In the data rows, 128 means zero.
A hidden rule labels the rows of this table. It goes by one to three of the table's principal directions, not those with the most spread.
[131 108 138 141 142 124 124 133 120 126 121 130 122 125 123 136 142 134
 155 139 112 128 151 133 144 127 128 102 136 132 133 126 135  99 123 128
 120 115 147 128 131 131 123 128 127 110 126 122] 3
[123 154 129 127 110 113 105 140 143 135 136 115 130  71  79 137 101 113
 113 168  89 127  99  97 106 129 142 160 142 103 150 117 101 117 114 121
 148 141  93  82 149 121 135 121 122 185 104 109] 2
[138 133 137 127 151 126  90 160 119 110 110 128 110 117 131 143 112 120
 146 134 113 102 148 133 134 122 103  95 146 129 126 117 119  74 121 149
  90 104 151 114 131 130 102 144 112 110 135 116] 2
[139 112 104 149  63 131 139  92  82 166 169 128 146 160 152 124 142 123
 116  97 136 132  78 157 108 161 108 135  78 129 128 125 158 205 138 134
 167 158 130 152 119 104 150 140 119 123 119 148] 1
[114 140 142  80 121 147 136 119 126 147 131 126 132 141 146 130 138 138
 107 132 113 116 108 108 134 116 165 130  98  95 116 119 123 146 125 153
 115 140 124 135 143 151 132  84 113 145 132 160] 3
[ 66 128  75 182 111 133 139 107 164 102 153 136 113  76  70  82 174 144
 136 117 136 151 124 119 134 156 149 229 139 162 159 160 150 178 113  81
 216 127  92  91 117 123 141 129 178 123  73  93] 1
[103  71  94 174  40 118 129  90 117 152 171  99 153 151 161  96 157 119
 168  39 157 143  93 197 137 165 115 183 102 164 124 147 159 235 184 115
 178 150 144 165 125  86 129 153 163 117 143 128] 1
[ 72 124 112 124 180 136 170 152 171  85 109 140 100  83  60  87 120 134
 169 155 125 141 202  86 183 116 152 153 180 152 129 160 128  58 105 108
 133 139 108  81  97 118  88 135 169 125 112  93] 1
[107 101 115 110 136 120 107 153 125 121 135 136 114 119  85 102 119 144
 189 159  95 122 179 118 172 126 103  97 165 151 151 144 141  80  89 138
 106 137 163  88 126 115 110  82 134  80 102 106] 2
[154 164 162  71 116 130 118 158  70 175 127 152 122 175 149 171  79 105
  56 140 122  92 101 120  98 107  82  80 108  77 112 121 128 124  83 137
  62 155 150 102 141 124 137 119  70 121 146 120] 1
[ 85 100 107 138 118 125 201 126 170 132 118  97 139 142 114  88 121 123
 155  87 173 151 168 151 178 112 144 184 143 171 112 165 126 133 181 103
 135 161 130 140 103 102  98 147 183 141 169 129] 4
[111  88  83 148 112 146 124 120 101 124 138 136 108 157 153 102 120 111
 188  68 160 114 162 147 166 149  81 109 139 158  94 138 134 134 157 140
 121 123 159 128  85  81  85 194 139  77 146 124] 1
[125 115 109 166 152 151  62 136 116  89 121 135  93  91 136 144 170 143
 170 127 106 103 128 138 132 142 129 108 129 133 146 119 140 100 135 151
 139  70 143 129 143 151 116 150 136 110 117 134] 5
[173 142 175  91 103  97  97 136 116 160 134 124 167 140 119 150  83 120
 107 160  91 144 117 103  86 109 128 113 149  99 147 111 105 135 101 124
 116 128 141 107 148 123 183  73  81 144 101 105] 5
[157 119 117 164  94 100 153 110 124 146 138 120 148 118  98 127 106 115
 143 147 118 157 121 123 113 150 113 125 136 141 142 118 114 129 134 110
 170 153 104 127 112  81 150 160 133 155 113 125] 5
[108  94  97 157 127 137  76 134 102 103 135 144  91 120 130 117 135 114
 200  89 124 107 165 142 157 157  81 101 149 144 114 126 142 108 125 139
 116  95 157 103 108  97  84 176 129  63 127  98] 5
[116  89 120 144  84 122 119 127  94 152 148 124 136 157 147 123 143 134
 138  87 136 117 114 184 136 137  95 134 111 149 138 151 168 175 133 121
 131 149 167 143 138 113 131 128 139  97 139 124] 1
[142 107 162 130 157 120  94 136 107 132 115 134 124 106 134 166 140 133
 125 159  85 109 124 135 125 124 132  81 119 105 136 114 137  95 112 139
 106 113 134 129 156 159 122 131 106 134 142 131] 5
[132 136 108 132  99 138 123 112 150 129 144 106 133 134 157 121 113 116
 151  89 159 134 115 121 128 135 138 143 136 131 104 118  88 155 181 136
 132 113 131 149 126 104 120 148 136 144 138 144] 1
[142 132 140 128 152 129 145 133 122 126 113 130 121 142 162 149 118 114
 102 113 158 107 122 153 129 126 107  98 112 127  99 121 125 112 147 133
  88 136 126 156 129 133  94 177 128 132 180 145] 2
[ 86 144 106 124 153 159 134 134 164  93 125 130 101 124 132 105 142 142
 151 104 155 141 162  99 155 123 154 152 146 138 111 155 124 119 134 124
 126  92 129 129 112 138 110 117 142 103 122 122] 1
[125 120  80 149 120 135 140 138  95 133 125 136 102 142 129 110 100  99
 150 113 144 117 151 129 147 148  69 109 131 148 103 135 129 104 132 138
 126 140 134 105  73  80  91 201 119  99 133 119] 3
[151 145 137 141  91  96 104 127 147 140 150 104 158 103 114 135 111 125
 107 141 120 141  84 136  89 133 131 164 137 133 159 121 111 162 137 112
 151 132 121 124 161 126 162 102 127 164 108 115] 3
[150 162 142 113 101 114 150 128 141 156 143 112 156 118  93 137 104 118
  88 161 124 134  93 114  99 110 148 157 131 104 145 105  98 140 128 117
 137 165 114 109 150 125 155  93 129 183 106 127] 5
[169 120 144 151  98  99 109 122 121 131 138 118 144 124 167 146 103 107
 137 107 135 125  92 155 105 156 100 101 131 144 118 110 108 146 157 130
 128 127 126 158 140  92 128 185 124 145 149 128] 3
[138 137 137 101 134 118 115 170 136 142 105 111 107 134 128 145 108 130
 144 163 127 129 138 123 141 106 109  82 153 111 136 141 114  74 121 123
  77 140 146 129 159 118 126  95 131 133 152 140] 5
[147 138 145 131 162 122 126 130 125 122 114 136 125 104 129 152 119 123
 103 160 120 126 124 114 113 131 131 105 125 114 126 119 126  96 123 127
 119 123 106 133 136 145 123 153 114 150 142 135] 1
[106 136 131 137 143 133 115 118 165  88 141 130 129  80 109 109 166 149
 141 140 109 145 118 109 124 138 182 169 136 135 150 131 136 145 117 124
 173 102 102 124 140 157 143  94 147 140  84 113] 3
[152 141 150 107 160 113 107 170 116 114 106 144 114 137 129 137  89 117
 134 148 124 116 165 119 129 116  85  79 166 135 124 129 122  67  97 132
  76 114 156 103 120 117 117 135 103  92 128  95] 3
[130 121 123 117 126 139  47 145 100 128 132 148  97 122 126 147 152 156
 160 155  87 104 126 117 130 132 107  81 139 115 162 128 141 110  89 142
 113  92 166 106 167 140 151  77 114  86 100 131] 5
[139 174 129 127 119 131 169 119 170 124 126 102 159 136 136 116 120 125
  78 117 165 164 102 116  94 109 174 200 120 133 128 135 108 169 164 115
 162 122 101 150 117 144 164 109 134 177 119 135] 3
[143 144 166  98 141 137 169  90 134 143 124 127 163 163 167 148 122 114
  63  99 156 140 110 125 100 111 169 143  87  90  87 108 120 171 155 130
 113 132  98 169 122 162 133 132 105 163 172 154] 4
[186 134 147 129 135 117  95 121  66 149 115 144 140 142 158 168 112 111
  78 144 104  92 101 146  85 139  88  84  87 110 126  84 136 117 123 164
 107 120 136 132 129 146 137 162  73 125 144 149] 3
[113 132 135 126 143 124 129 132 156 110 115 122 124 110 118 121 143 133
 132 133 122 138 134 124 134 124 152 149 132 133 135 136 132 121 128 121
 133 114 111 126 136 144 128 112 142 137 135 122] 1
[138 138 155 101 148 124 102 140 122 113 127 149 118 125 141 140 122 131
 129 139 120 112 130 119 125 132 117  87 139 116 123 118 128 109  99 136
  93 122 134 127 147 132 122 117 117 109 128 121] 3
[ 45 126 112 104 197 175 192 121 176  87 100 138 106 128 120  84 170 155
 122 108 151 138 186 101 185 102 194 182 117 137  98 168 150 118 127 130
 133 118 100 132  86 181  86 113 156 115 142 139] 3
[132  98 162 144 156 111  99 149 123 111  95 127 120 126 162 151 142 135
 140 106 124 109 149 172 141 125 113 105 131 156 131 142 151  99 144 127
  91  92 161 152 153 146 113 155 133 102 179 121] 2
[116 119 116 158 137 113 130 143 125 112 133 130 115  91  81 118 121 115
 154 148 113 130 152 132 139 145 104 124 148 134 135 127 139  87 102 117
 133 150 119 100 113 107  96 154 135 117 107  94] 1
[130 112 159 112 124 111  63 145 103 132 127 138 122 123 132 147 150 146
 141 142  77 100 126 149 129 133 112  96 121 123 156 120 155 117  89 144
  96 107 166 115 174 151 139  74 106  86 122 117] 2
[ 46 133 114 104 186 174 122 156 151  76  98 154  62 123 126 109 166 143
 157  92 150 111 191 112 184 115 142 141 144 122 103 167 156  88 105 123
  88  94 134 109 120 152  75 123 157  72 150 111] 5
[ 69 145 122 116 162 134 143 146 180  93 114 133 110  83  73  97 135 148
 132 152 119 153 168  84 150 115 169 184 162 133 145 169 135 103  95  99
 148 124  97  93 123 145 126  90 153 134 102  99] 2
[144 137 150 139 144 123 127 132 136 113 121 121 136 124 135 140 139 130
 122 129 132 139 130 137 113 121 145 130 129 126 132 122 133 119 135 125
 125 108 132 145 135 148 136 120 124 130 126 121] 5
[197 137 164 102  90 114 150 107  91 186 151 113 183 182 168 158  98 111
  74 133 135 133  77 145  83 113 128 101  91 102 120  96 118 173 152 144
 113 157 147 163 140 132 167 106  85 161 139 154] 4
[133 120 132  97 122 112 121 156 131 143 124 117 126 136 137 121  81 121
 155 143 117 117 146 117 155 121  99  87 156 143 117 136 100  93 127 144
  86 142 153 116 127  98 107 126 114 120 142 126] 3
[139 169 169  88 136 126 132 141 121 144 123 141 130 136 127 158 106 119
  70 146 123 118 113 107 102 109 133 120 122  84 119 116 117 122  95 121
  91 139 122 113 149 143 139 105  97 142 131 118] 4
[ 67 175  52 181 166 178 172 104 195  51 117 138  91  86  85  78 157 110
 122  75 197 146 150  97 131 136 167 249 142 146 102 133 107 144 162 102
 200  93  52  99  59 131  92 205 188 147 107 106] 4
[122 119 117 113 123 137 154 122 141 140 128 116 129 147 144 119 105 119
 150 110 152 132 145 116 155 120 132 117 138 131  98 131 100 122 162 133
 110 137 134 140 114 106 106 144 135 137 155 146] 4
[ 98  97 119 161 132 123  95 121 128 101 121 156 103 100 116 119 166 150
 163 118 110 129 144 132 140 157 117 136 145 155 151 150 155 135 101 103
 164 101 120 116 135 118 140 148 155  93 114 106] 4
[148 112 142 103 128 124 119 146  79 148 115 140 124 174 155 142 102 116
 131 116 126 106 150 148 138 123  79  74 119 131 115 131 150 103 121 149
  74 132 169 128 119 115 116 139 100  88 164 130] 1
[160  92 107 144  51 102 166  95  94 191 160 112 171 168 127 111 120 123
 131 130 127 146  92 159 120 147 100 126 103 148 144 121 135 189 145 124
 172 191 135 144 117  80 166 125 133 142 117 152] 4
[ 83 112  99 143 181 143  93 172 123  86 106 149  71  77  73 113 154 144
 180 165  93  94 185 121 177 128 107 112 161 144 153 142 154  39  84 137
 114 112 148  69 125 140  83 130 150  82 102 100] 1
[115 132 109 153 149 139 144 121 136 122 121 127 112 109 117 138 131 116
 114 124 148 119 130 130 133 131 126 138 120 121 113 123 121 112 146 119
 127 132 105 127 121 135  95 175 141 146 153 136] 5
[106 138 151 110 141 136 111 137  97 144 121 154 105 119 121 163 126 121
  84 135 105 102 123 115 120 126 120 117 108  83 119 132 146 118  86 119
  99 133 119 101 147 145 117 137 100 125 147 116] 5
[161 174 151 117 190 147 128 145 107 114  99 144 111 140 128 171 104  92
  78 138 138 106 147 115 102 100 118  95 115  81  96  90 116  66 120 145
  69  95 124 108 107 165  98 162  82 126 155 116] 3
[154 130 132 117 182 138 134 162  88 122 114 149 106 141 133 143 126 133
 117 183 114 100 142 133 138 117  90  42 119 122 127 121 149  60  85 158
  86 142 149 126 111 150 101 133 100  98 120 137] 3
[139 105 160 108 108 107 117 138 128 150 128 115 148 152 127 138 124 143
 151 133 113 139 141 144 135 110 127 104 146 124 145 134 128 126 119 118
 104 138 164 139 158 122 151  72 127 116 131 125] 3
[131 133 171 120 155 111  82 144 129 123 106 130 121  88 134 167 125 129
 102 154  79 106 114 122 114 127 137 110 120 108 135 119 125  97 109 137
 103  99 114 119 165 163 123 132  98 147 153 122] 3
Which label does each new row get?
[111 175 125 103 129 148 139 128 147 135 129 119 125 132 120 132 110 110
  86 120 140 138 122  91 111 108 155 168 119  85 104 125 103 139 127 126
 118 120 104 108 116 145 125 109 102 151 126 122] -> 5
[102 138  91 136 133 150 129 123 172  96 136 108 125 100  99  90 138 134
 171 122 135 144 150 101 147 122 171 179 151 140 131 126 105 121 156 140
 159 107 120 114 108 133 116 107 153 139  93 127] -> 1
[141 112 132 136 108 111 143 113 112 143 122 131 141 162 142 129 127 128
 124 109 137 145 131 152 121 141 103 121 109 146 130 140 152 149 129 117
 131 135 127 152 119 112 147 135 126 110 155 136] -> 4
[152 146 144  99 130 129 159 133 126 138 129 120 154 160 166 127 100 124
  87 122 154 125 111 134 116 112 130 123 114 134 110 128 120 143 146 145
 109 147 137 157 118 135 130 127 112 144 142 146] -> 3
[101  93 121 133 109 123 144 128 164 132 124  97 136 124 113 104 149 150
 186 119 124 141 152 141 174 114 162 154 147 159 146 147 121 125 165 123
 140 131 152 138 146 120 129  92 175 136 136 140] -> 5
[127 103  98 200 117 131 157  90 131 109 126 131 121 125 150 121 161 114
 143  74 164 130 111 167 129 165 116 145 110 159 105 116 126 163 171 112
 180 124  94 162  97  97 108 236 167 135 148 138] -> 5
[152 107 124 131  79 118 177  99  97 166 142 129 163 180 153 115 124 123
 111 103 147 136 103 158 119 140 110 130  98 148 121 125 140 186 145 127
 156 174 132 158 106  94 155 147 132 132 133 150] -> 2
[ 73 114 106 123 144 133 115 144 159 114 117 128 100  88  63 105 141 146
 171 153 102 123 173 105 171 118 139 150 165 127 148 142 120  86 100 115
 130 136 124  80 136 127 106  95 160 119 107 114] -> 5
[ 95 125 141 128 151 142 121 128 131 109 125 150 111 110 118 132 166 152
 124 130 113 122 138 119 138 127 155 141 125 123 139 143 154 129  99 116
 137 109 127 119 144 157 133 109 136 111 115 116] -> 5
[118 121  89 156 170 144 144 138 109  98 115 158  95 106  95 111 130 119
 143 145 134  99 160 128 151 140  91 111 142 148 123 119 136  75 110 136
 136 142 119  93  85 114  83 199 148 108 112 117] -> 2
[103 127 113 101 122 134 159 128 143 135 122 127 130 140 118  99 121 142
 133 135 140 151 148 104 146 121 140 147 138 132 128 157 132 134 122 118
 140 158 119 129 115 114 140  99 144 131 121 141] -> 1
[137 134 134 129 119 137 165 109 105 146 142 136 143 145 135 138 129 124
  88 121 139 124 104 136 114 129 135 134  94 118 120 122 142 155 132 129
 138 153 120 142 121 133 133 143 123 145 134 141] -> 1
[ 79  76 114 194 168 128 133 117 148  65  97 146  98  87 110 101 201 153
 188 103 125 145 180 157 165 160 140 151 140 173 141 156 178 109 121 101
 179 101 103 144 109 130 108 180 187  90 129 110] -> 5
[192 110 194  78  87  87 149 121  90 193 119 120 184 194 173 156  90 128
  98 145 106 146 106 142 102 115 118  72 105 117 132 123 133 150 128 135
 100 165 150 171 150 110 188  88  89 146 162 157] -> 1
[188 116 163 129 140  97 149 144 109 141 107 120 156 156 151 147 106 126
 115 152 127 121 128 165 119 114 100  74 127 153 135 113 126  96 138 140
 100 144 154 158 130 125 137 143 119 133 151 141] -> 3
[122 127 127 122 110 139 150 109 139 133 136 121 136 156 167 126 137 128
 117  84 162 124 103 148 131 129 136 136 107 129 103 127 117 173 158 131
 126 138 121 166 129 124 120 144 143 138 156 153] -> 2
[116 121 149 121 107  99  70 149 140 131 125 123 133  97 116 131 142 165
 129 160  77 142 109 124 113 132 137 148 143 143 188 165 152 144  90 110
 151 110 135 118 180 143 186  56 126 126 102 113] -> 3
[149  87 100 178 125 137 117 102 106 107 145 136 121 149 178 126 161 132
 173  82 158 112 116 183 140 164  91  82 110 170 115 116 145 151 165 147
 138 108 146 180 114 114 102 193 151  90 150 152] -> 2
[128 142 158  58 124  95  97 147 167 125 119 129 148 126 121 104  64 127
 144 146 102 147 157  75 130 117 127 128 186 136 128 140  87 119 100 128
 103 120 124  95 131 105 150  74 105 125 115  99] -> 3
[114 110 113 142  81 116 159 108 135 148 148 117 147 143 119 104 131 126
 135 101 146 150 118 146 131 139 125 165 127 144 130 141 132 180 139 103
 162 164 121 135 119  95 141 129 152 133 121 123] -> 4
[157 154 134 137 194 145 114 152 116 102 104 144 103 107 117 160 116 120
 118 168 120 107 152 103 121 111 124  83 141 113 124 105 113  47 120 145
  98  89 135 108 119 157 107 159 105 128 125 123] -> 5
[112 177 132 111 181 149 148 137 154 101 113 131 108  92 103 140 122 114
  83 159 131 130 125  88 116 114 163 142 118  82 110 119 117  90 113 130
 116 129  70 114 120 165  99 135 120 171 136 130] -> 1
[114 129 119 164 164 117  74 150 142  86 114 142 100  52  87 129 140 140
 145 172  85 125 139 107 121 145 123 135 162 141 163 136 132  83  90 117
 160  93 105  89 135 140 128 147 132 127  88  94] -> 3
[ 80 118  79 145 156 151 114 136 169  74 117 131  80  91 112  91 163 143
 197 114 148 109 162 129 181 143 127 137 159 158 125 134 118  92 141 135
 131 114 122 120 125 119  76 149 190 103 127 138] -> 2
[142 136 132 125 124 120 141 138 122 138 129 131 132 132 121 133 114 126
 107 147 130 128 112 130 117 123 114 119 131 131 138 133 127 128 116 119
 131 149 123 124 130 120 140 132 130 142 125 126] -> 2
[109 148 126  77 102 125 113 139 150 139 131 116 128 128 117 110  82 115
 149 126 121 142 145  81 137 122 134 141 158 104 112 134  92 123 122 132
 107 139 121 102 126  96 127  92 113 136 122 120] -> 2
[ 99 116  91 151 111 129 141 111 168 108 138 113 133 104  94  84 145 140
 173 117 135 153 145 122 149 139 153 184 148 160 144 138 123 144 149 118
 177 129 114 122 114 112 130 115 171 133 102 126] -> 1
[161 141 143 121  99 117  78 117 124 150 150 110 153 128 140 148 124 124
 116 136 103 136  90 121  88 125 142 132 119 104 144 105 112 163 136 139
 133  97 139 127 156 149 167  79  90 142 108 127] -> 4
